0: np.array([428., 429., 502., 344., 739., 558., 396., 459., 544., 512., 635., 649., 579., 460., 558., 561.])
1: np.array([585., 479., 483., 449., 581., 602., 563., 542., 543., 468., 549., 526., 405., 515., 480., 493.])
2: np.array([631., 577., 427., 559., 517., 568., 518., 501., 394., 540., 457., 528., 291., 396., 539., 538.])
3: np.array([547., 640., 512., 570., 431., 536., 478., 524., 403., 579., 468., 469., 403., 425., 567., 518.])
4: np.array([503., 524., 555., 517., 511., 524., 509., 484., 480., 528., 710., 561., 612., 652., 540., 434.])
5: np.array([505., 524., 518., 438., 618., 564., 479., 399., 469., 534., 723., 631., 564., 537., 540., 489.])
6: np.array([358., 213., 541., 357., 628., 410., 349., 517., 704., 535., 560., 359., 629., 490., 479., 443.])
7: np.array([473., 449., 514., 361., 652., 540., 488., 487., 547., 442., 608., 642., 583., 563., 480., 555.])
8: np.array([489., 506., 639., 459., 424., 492., 469., 591., 610., 578., 516., 503., 486., 502., 548., 465.])
9: np.array([583., 650., 572., 472., 582., 613., 473., 534., 443., 564., 630., 644., 419., 451., 578., 542.])
10: np.array([591., 609., 680., 549., 294., 550., 608., 631., 566., 574., 641., 545., 449., 668., 555., 391.])
11: np.array([576., 541., 555., 504., 502., 577., 488., 580., 531., 554., 564., 494., 409., 495., 541., 456.])
12: np.array([336., 327., 419., 477., 489., 375., 523., 404., 568., 428., 439., 489., 717., 572., 482., 490.])
13: np.array([579., 523., 459., 450., 576., 601., 579., 506., 527., 477., 546., 646., 390., 493., 537., 530.])
14: np.array([470., 582., 461., 531., 515., 442., 399., 429., 369., 512., 378., 490., 473., 300., 483., 591.])
15: np.array([403., 341., 311., 477., 572., 468., 595., 366., 536., 378., 433., 543., 600., 541., 455., 500.])
16: np.array([483., 335., 535., 489., 403., 476., 537., 570., 670., 528., 554., 429., 527., 647., 534., 366.])
17: np.array([573., 692., 554., 450., 704., 636., 374., 453., 334., 597., 713., 669., 471., 396., 607., 589.])
18: np.array([470., 478., 384., 459., 602., 428., 529., 398., 432., 333., 367., 613., 547., 438., 388., 622.])
19: np.array([633., 648., 536., 537., 471., 626., 623., 497., 456., 572., 695., 655., 388., 587., 598., 458.])
20: np.array([421., 405., 538., 475., 532., 448., 428., 477., 567., 556., 584., 412., 647., 545., 510., 448.])
21: np.array([576., 463., 496., 438., 487., 507., 515., 643., 605., 430., 246., 445., 254., 353., 399., 585.])
22: np.array([530., 482., 420., 492., 610., 538., 484., 496., 469., 482., 418., 491., 397., 402., 510., 555.])
23: np.array([495., 559., 534., 502., 502., 512., 489., 494., 464., 524., 561., 541., 524., 499., 535., 512.])
24: np.array([439., 457., 659., 354., 558., 431., 380., 609., 625., 448., 371., 485., 485., 369., 383., 601.])
25: np.array([528., 555., 457., 500., 571., 504., 522., 451., 390., 380., 457., 550., 525., 485., 391., 587.])
26: np.array([526., 671., 613., 515., 555., 544., 371., 523., 363., 605., 601., 553., 499., 447., 569., 553.])
27: np.array([584., 524., 401., 457., 751., 560., 363., 437., 376., 518., 453., 477., 315., 208., 473., 618.])
28: np.array([602., 517., 437., 511., 516., 615., 589., 539., 505., 507., 524., 553., 352., 520., 560., 478.])
29: np.array([658., 570., 327., 653., 461., 594., 604., 550., 414., 465., 308., 325., 224., 426., 487., 475.])
30: np.array([510., 539., 529., 496., 473., 507., 541., 536., 501., 468., 475., 562., 490., 533., 481., 525.])
31: np.array([488., 434., 432., 484., 436., 465., 574., 514., 570., 425., 326., 505., 416., 447., 465., 516.])
32: np.array([665., 592., 412., 573., 501., 578., 558., 488., 367., 485., 456., 534., 272., 444., 510., 519.])
33: np.array([417., 443., 442., 549., 402., 386., 521., 441., 498., 451., 338., 442., 557., 478., 450., 510.])
34: np.array([447., 503., 370., 551., 565., 474., 546., 383., 396., 406., 445., 522., 609., 522., 441., 532.])
35: np.array([582., 626., 387., 629., 432., 567., 685., 411., 346., 419., 559., 590., 525., 657., 494., 474.])
36: np.array([525., 540., 498., 553., 399., 526., 642., 524., 508., 436., 485., 513., 522., 623., 465., 467.])
37: np.array([499., 412., 424., 500., 481., 538., 668., 505., 596., 406., 473., 526., 491., 602., 482., 451.])
38: np.array([614., 614., 523., 502., 488., 610., 599., 572., 493., 499., 492., 519., 325., 469., 487., 515.])
39: np.array([606., 450., 336., 610., 472., 560., 665., 503., 484., 406., 456., 340., 417., 587., 429., 391.])
40: np.array([502., 473., 603., 413., 485., 526., 510., 600., 637., 526., 518., 505., 444., 519., 496., 489.])
41: np.array([468., 486., 452., 547., 421., 506., 651., 454., 498., 405., 550., 546., 631., 713., 475., 452.])

np.array([622., 638., 514., 502., 494., 574., 609., 413., 410., 547., 707., 706., 429., 540., 562., 493.]) 19 9 5
np.array([409., 556., 360., 511., 622., 491., 474., 327., 294., 406., 516., 702., 698., 552., 514., 611.]) 34 25 18
np.array([552., 636., 548., 565., 412., 520., 472., 521., 424., 611., 486., 463., 402., 422., 557., 500.]) 3 11 23
np.array([644., 758., 569., 658., 436., 548., 405., 586., 278., 558., 410., 353., 352., 375., 467., 538.]) 3 2 32
np.array([543., 626., 351., 687., 411., 526., 710., 385., 274., 348., 573., 564., 673., 806., 459., 443.]) 35 41 36
np.array([636., 717., 681., 460., 410., 519., 549., 625., 467., 464., 478., 648., 325., 463., 426., 606.]) 38 30 9
np.array([417., 507., 635., 449., 446., 479., 416., 575., 594., 578., 530., 463., 587., 500., 539., 470.]) 8 20 40
np.array([607., 641., 603., 573., 315., 569., 636., 577., 510., 547., 594., 558., 433., 635., 564., 424.]) 10 19 36
np.array([448., 465., 488., 504., 515., 483., 486., 463., 499., 509., 547., 537., 579., 553., 542., 478.]) 23 20 30
np.array([401., 470., 460., 585., 371., 404., 498., 451., 469., 488., 378., 431., 615., 522., 500., 486.]) 33 12 34
np.array([460., 483., 424., 415., 620., 455., 455., 435., 439., 376., 393., 635., 518., 399., 438., 642.]) 18 25 22
np.array([525., 444., 315., 630., 459., 511., 634., 447., 446., 405., 422., 433., 496., 591., 471., 432.]) 39 37 36
np.array([348., 339., 414., 475., 523., 404., 448., 416., 535., 453., 405., 442., 656., 503., 481., 514.]) 12 33 15
np.array([458., 417., 503., 471., 436., 428., 515., 504., 582., 513., 416., 496., 462., 462., 502., 510.]) 31 33 30
np.array([667., 555., 564., 550., 507., 632., 552., 617., 546., 566., 650., 388., 337., 555., 513., 400.]) 11 38 28
np.array([553., 525., 403., 525., 516., 508., 584., 465., 438., 372., 389., 489., 455., 451., 393., 564.]) 25 22 31
np.array([408., 488., 459., 630., 325., 341., 534., 492., 443., 369., 248., 291., 642., 550., 324., 516.]) 33 31 34
np.array([529., 658., 514., 434., 732., 648., 422., 408., 347., 604., 766., 717., 535., 451., 631., 548.]) 17 5 9
np.array([478., 367., 494., 545., 382., 449., 568., 512., 613., 516., 560., 363., 584., 652., 487., 351.]) 16 20 37
np.array([550., 439., 598., 340., 534., 530., 527., 619., 685., 458., 504., 614., 370., 479., 465., 533.]) 40 1 13
np.array([444., 496., 322., 513., 685., 538., 518., 364., 385., 400., 528., 550., 632., 516., 482., 535.]) 34 25 15
np.array([522., 542., 348., 642., 472., 485., 583., 391., 346., 408., 421., 457., 543., 552., 431., 512.]) 34 25 35
np.array([496., 640., 619., 462., 604., 506., 327., 510., 389., 578., 577., 531., 528., 403., 518., 592.]) 26 23 9
np.array([495., 598., 536., 519., 493., 503., 448., 486., 410., 518., 534., 552., 550., 503., 542., 526.]) 23 30 26
np.array([417., 529., 539., 406., 593., 469., 470., 443., 485., 434., 517., 689., 637., 497., 476., 616.]) 7 25 23
np.array([377., 513., 498., 597., 336., 373., 468., 489., 459., 481., 345., 346., 661., 519., 472., 468.]) 33 12 20
np.array([478., 416., 487., 471., 539., 494., 517., 466., 564., 496., 618., 490., 569., 559., 502., 436.]) 20 4 23
np.array([317., 315., 468., 438., 489., 385., 488., 443., 628., 471., 454., 491., 694., 553., 497., 480.]) 12 20 15
np.array([442., 574., 456., 660., 328., 355., 521., 473., 369., 388., 289., 345., 637., 519., 357., 516.]) 33 34 36
np.array([484., 632., 407., 624., 445., 412., 445., 447., 265., 427., 253., 453., 509., 388., 446., 605.]) 14 33 25
np.array([548., 546., 433., 565., 428., 525., 662., 512., 467., 383., 446., 512., 499., 607., 438., 484.]) 36 37 30
np.array([496., 581., 479., 581., 501., 453., 405., 442., 351., 510., 444., 419., 501., 387., 483., 541.]) 14 3 23
np.array([426., 412., 506., 471., 527., 444., 438., 464., 548., 535., 542., 443., 586., 488., 493., 468.]) 20 23 8
np.array([520., 348., 551., 363., 559., 517., 437., 575., 713., 585., 532., 474., 357., 378., 530., 466.]) 40 8 11
np.array([654., 582., 357., 652., 458., 597., 603., 531., 400., 465., 371., 344., 290., 462., 451., 459.]) 29 32 39
np.array([450., 493., 664., 333., 567., 439., 360., 605., 612., 498., 386., 504., 464., 304., 406., 618.]) 24 40 8
np.array([393., 453., 482., 518., 416., 416., 464., 471., 525., 511., 336., 466., 535., 435., 502., 530.]) 33 31 30
np.array([562., 439., 552., 467., 440., 520., 587., 652., 649., 442., 430., 453., 383., 532., 437., 460.]) 40 31 1
np.array([463., 324., 390., 589., 441., 395., 495., 485., 546., 442., 333., 263., 514., 482., 427., 432.]) 33 31 39
np.array([435., 422., 482., 547., 439., 400., 392., 533., 530., 520., 292., 282., 487., 363., 461., 492.]) 33 31 14
np.array([426., 408., 492., 367., 653., 483., 458., 476., 558., 426., 565., 614., 626., 522., 471., 549.]) 7 0 5
np.array([609., 516., 463., 450., 757., 553., 292., 481., 401., 579., 478., 414., 281., 193., 489., 594.]) 27 22 14
np.array([586., 500., 613., 438., 509., 540., 445., 546., 557., 650., 623., 540., 341., 431., 591., 460.]) 11 8 40
np.array([509., 469., 359., 633., 416., 393., 508., 424., 385., 442., 332., 357., 468., 422., 431., 506.]) 33 31 14
np.array([605., 598., 555., 543., 331., 599., 689., 575., 544., 518., 623., 594., 444., 719., 561., 403.]) 10 19 36
np.array([570., 595., 548., 500., 432., 568., 620., 577., 541., 475., 466., 512., 383., 469., 459., 500.]) 38 30 11
np.array([442., 456., 536., 435., 514., 476., 534., 493., 563., 442., 508., 566., 574., 533., 450., 513.]) 30 7 23
np.array([472., 440., 514., 350., 669., 568., 514., 488., 577., 458., 636., 654., 565., 564., 507., 525.]) 7 0 5
np.array([433., 441., 563., 397., 634., 420., 357., 526., 565., 489., 445., 465., 500., 312., 414., 590.]) 24 22 14
np.array([393., 407., 584., 398., 575., 432., 387., 506., 596., 512., 541., 515., 644., 508., 490., 510.]) 20 7 6
np.array([581., 572., 494., 544., 518., 541., 496., 477., 400., 537., 591., 507., 457., 515., 527., 487.]) 23 11 3
np.array([530., 395., 374., 434., 638., 526., 504., 467., 519., 465., 435., 575., 386., 389., 515., 550.]) 22 13 1
np.array([594., 749., 545., 505., 673., 658., 388., 461., 269., 596., 731., 642., 487., 459., 612., 570.]) 17 26 9
np.array([551., 567., 441., 496., 584., 590., 544., 460., 447., 491., 562., 615., 439., 486., 543., 537.]) 13 28 23
np.array([457., 509., 400., 533., 513., 504., 521., 406., 415., 475., 477., 541., 589., 518., 517., 526.]) 34 23 25
np.array([372., 448., 595., 454., 533., 401., 327., 443., 521., 605., 555., 418., 641., 403., 512., 516.]) 20 23 8
np.array([658., 761., 573., 639., 444., 551., 407., 627., 283., 553., 433., 388., 331., 398., 502., 557.]) 3 2 32
np.array([300., 354., 413., 486., 522., 361., 450., 387., 502., 433., 429., 524., 750., 535., 496., 522.]) 12 15 33
np.array([512., 513., 429., 649., 344., 393., 520., 448., 412., 479., 351., 355., 486., 470., 439., 479.]) 33 31 3
np.array([572., 610., 541., 585., 396., 532., 515., 550., 444., 569., 450., 433., 365., 429., 542., 486.]) 3 38 11
np.array([487., 448., 490., 454., 574., 525., 485., 479., 528., 521., 576., 511., 531., 524., 541., 491.]) 23 20 1
np.array([546., 608., 453., 607., 435., 524., 601., 433., 368., 478., 547., 580., 535., 603., 523., 479.]) 35 36 23
np.array([427., 415., 529., 369., 595., 486., 410., 467., 585., 561., 529., 568., 503., 382., 556., 537.]) 0 7 23
np.array([404., 505., 417., 521., 527., 487., 519., 408., 444., 467., 487., 562., 648., 534., 527., 534.]) 34 23 25
np.array([548., 588., 325., 644., 487., 534., 686., 351., 289., 349., 595., 589., 662., 738., 462., 459.]) 35 41 34
np.array([490., 541., 557., 486., 540., 531., 488., 478., 468., 530., 698., 565., 633., 622., 535., 456.]) 4 5 23
np.array([527., 538., 539., 517., 481., 531., 536., 496., 456., 524., 669., 555., 597., 662., 547., 439.]) 4 23 5
np.array([495., 525., 535., 439., 634., 535., 421., 427., 445., 540., 672., 596., 556., 469., 537., 518.]) 5 23 0
np.array([534., 575., 643., 574., 253., 523., 623., 581., 546., 583., 652., 486., 563., 752., 549., 368.]) 10 36 4
np.array([437., 536., 755., 441., 379., 426., 339., 601., 604., 689., 548., 447., 524., 457., 585., 487.]) 8 40 20
np.array([538., 601., 317., 659., 446., 525., 681., 365., 285., 356., 546., 574., 664., 764., 456., 465.]) 35 41 34
np.array([501., 386., 533., 477., 420., 498., 532., 561., 650., 544., 555., 450., 485., 561., 531., 409.]) 16 40 8
np.array([429., 535., 579., 591., 327., 391., 444., 535., 466., 537., 386., 338., 576., 482., 468., 484.]) 33 8 3
np.array([499., 361., 522., 489., 429., 496., 563., 576., 666., 525., 544., 412., 502., 627., 519., 387.]) 16 40 37
np.array([566., 634., 504., 589., 494., 545., 454., 524., 371., 540., 464., 423., 429., 462., 493., 514.]) 3 2 23
np.array([529., 427., 561., 433., 447., 489., 532., 636., 660., 493., 420., 479., 382., 467., 479., 485.]) 40 8 31
np.array([436., 460., 417., 511., 487., 445., 507., 438., 477., 428., 347., 474., 535., 460., 443., 553.]) 33 31 34
np.array([485., 517., 477., 493., 574., 529., 450., 451., 441., 539., 581., 572., 549., 513., 579., 514.]) 23 5 30
np.array([411., 595., 433., 564., 530., 441., 473., 327., 290., 450., 554., 531., 748., 555., 460., 543.]) 34 25 23
